One turn moves every row onto another: examples first, then more rows asked:
bir: [  3.8 -12.6  -1.2  -5.3  19.7  16.0  22.3  -1.1  14.7 -13.8 -20.4  -3.8
   6.5  16.6 -20.0 -33.0   2.9 -12.6   0.1 -14.7  15.9  -6.9]
podi: [-15.0   3.8 -45.2  -4.7 -17.0 -22.5  29.4  10.5  16.8  -2.4 -21.5   8.8
  11.3  12.9  16.8 -17.4  -8.0  -8.8 -10.8   8.4 -19.6  33.5]
zipu: [-12.8  10.1 -33.7   4.9   7.1 -11.3  16.1   5.4  -1.1 -27.3 -40.5   3.5
 -17.2  -6.8 -25.1  13.9   2.0 -21.0   3.0  19.8   4.7  -6.8]
Mol: [ -5.5 -14.5   2.6  -1.0  10.2  11.2   6.5   2.4   1.5 -10.6 -24.0   7.2
   3.5  -6.6 -10.7 -32.0  -3.2 -23.2 -14.3  -6.8  21.1 -12.4]
molet: [-20.6 -28.7 -22.1   9.5  19.3 -31.5   0.6  -3.7   8.5   1.8  -1.6 -11.8
 -15.1  24.7   1.2   8.3  -6.5 -16.0  -5.5  -6.0 -10.1   0.0]
getus: [  2.3  -5.2 -36.2   0.9 -17.3 -21.0  20.3  30.4  -3.4 -16.2 -21.3 -16.5
  16.1  38.9   1.3   5.9  -3.0 -21.2  11.6  14.7  -8.2  12.1]
Gif: [ -9.8   4.8 -18.0  12.5 -32.1 -10.7   9.2  14.7  -9.0   0.1 -26.9 -17.1
   8.6   9.2  26.7 -25.9 -15.6 -13.7 -16.3  13.7  -3.8  25.7]
bebi: [ -9.4   7.5 -27.0 -16.9   2.3  -2.6  18.0 -27.1  12.2  -3.0  -0.7   0.7
 -37.6 -20.0 -12.4  -6.8  14.3 -11.9 -14.6   2.5  -9.7 -12.1]
zeg: [ -4.6  -8.8 -28.8   8.2 -14.8 -23.1   7.6  33.4 -19.2  -7.7 -22.5 -16.0
  14.1  24.3   5.9   4.7  -9.0 -21.7   2.8  21.0  -3.5  17.4]
kazap: [ -9.0 -14.2 -13.5 -10.2  17.4   6.9  19.3  -4.6  20.1  -7.2 -18.8  25.5
   9.7   2.2 -17.1 -27.7   2.5 -20.3  -9.6 -10.6   9.9  -8.9]
Zasur: [-10.5 -12.5  -9.9  14.4   6.4 -20.8   1.8  -8.1  19.8   6.6   0.0 -24.8
  -7.2  40.4   2.3   0.6   0.6 -22.9   3.3  -5.9 -10.7 -13.6]
big: [ -5.0  24.7 -11.6  15.6  -1.4   2.6   9.8   5.7   4.4 -11.3 -32.3 -15.5
  -5.5   8.1 -23.7   4.4   6.4 -27.8   7.5  25.9   5.3 -21.0]
Sanok: [ 33.4  -8.4  -9.1 -20.1 -25.1  15.6  14.1  -4.1 -14.4  -4.2 -10.0  20.3
 -24.9   2.1  26.3   0.5   9.6  20.5 -14.6   6.7 -11.0  -5.5]
tagup: [ -9.5  -1.7 -36.4   0.9 -14.3 -28.4  12.6  32.3  -2.7  -1.9 -14.9  -0.4
  25.5  28.3   4.4   7.4  -3.2 -25.9   4.2  22.4 -10.9   9.8]
meben: [  4.8   2.6 -37.5 -11.1 -10.1  -1.0  25.4   6.5   5.6   3.4 -18.8  33.7
   5.7   3.6  12.9  -3.4  -4.0  18.7  -9.0  17.1 -25.7  35.8]
livuk: [ 26.1 -17.1 -14.0 -30.5 -10.6   7.8  16.0 -12.6 -22.3  -1.8   2.0  12.6
 -29.8   5.4  15.4   6.5  10.1  19.7 -13.9   4.9 -16.0  -6.2]
ped: [  4.4   9.3 -14.9 -13.1  15.8   7.8  27.4 -23.9   9.5  -3.2   6.9 -26.3
 -35.2  -0.4 -19.3 -12.6  19.1  -2.6  -0.4  -2.6  -9.9  -8.3]
ket: [ 25.1  -3.6  -3.3 -24.2  -9.4  10.3  14.4 -11.3 -17.3  15.8  13.9   9.7
 -14.3   9.3  16.8   2.1  14.3  17.3 -13.4  13.3 -19.3 -13.4]
beva: [ 37.3   0.6  -2.6 -17.0 -23.4  23.8  18.8  -3.9  -9.1   6.7  -2.1  10.0
 -12.5  14.9  21.5  -3.8  15.3  22.2  -6.1   8.8 -18.4  -8.9]
tarif: [ 14.2   5.7 -12.4   3.5 -42.0   8.2   2.9  10.2 -17.5  -7.9 -35.0   7.8
  -3.7  -2.2  25.3 -14.4 -10.8   2.9 -14.5  16.9  -5.9  21.9]
fedo: [  4.3   4.9 -26.0   5.5 -13.4  -5.4  33.5  12.8   3.5  -4.7 -21.6 -29.3
  13.3  35.4  12.4 -25.2  -8.3   1.1   2.8   4.5 -13.2  34.6]
tibu: [-10.0  16.1 -21.8   8.4  29.6  -5.9  23.5   6.8  -1.2  -7.4 -24.1 -10.0
  -2.1   6.2 -31.3   9.0   4.7  -7.4   9.4  25.3  -4.7  -1.3]
kes: [ 29.8  18.4 -11.1   1.9 -19.7  21.8  26.5   9.0  -1.0   2.9 -19.3 -10.7
  12.4  33.3  11.8 -15.1  -1.3  17.6   9.4  12.3 -18.2  25.5]
zila: [-11.9 -25.7 -19.2  11.6  -7.3 -25.4  -7.9  -6.3  10.0 -11.8 -14.7 -20.5
 -21.5  27.8   5.9   4.2  -7.7 -28.0  -6.0 -13.0  -3.7 -12.2]
meko: [ -0.8  10.5  -4.6  -3.7  -1.9   7.8   6.2 -23.5  -3.7  -2.7  -1.0 -24.2
 -38.4 -14.1  -8.9 -14.3  10.8 -16.2 -14.5   4.4   0.9 -18.6]
Tisu: [ 29.7  -6.7  -9.8 -28.7 -28.3  13.1  13.0 -14.6  -9.9   1.0   1.4  10.5
 -22.9  12.4  17.0   2.2  13.9   7.3 -12.4   5.6 -15.8 -20.0]
buvuz: [ 30.2  -7.4 -13.7 -21.3  -5.3  14.9  21.9  -2.6  -9.7   8.7   0.4  24.9
 -15.7   1.8  20.1  -0.2  13.4  28.9 -12.5  10.3 -22.7  -0.1]

Sanok moves to beva
fedo moves to podi
And these:
zila moves to Zasur
Mol moves to bir
tagup moves to zeg
big moves to tibu
meben moves to tarif
meko moves to ped
ket moves to livuk

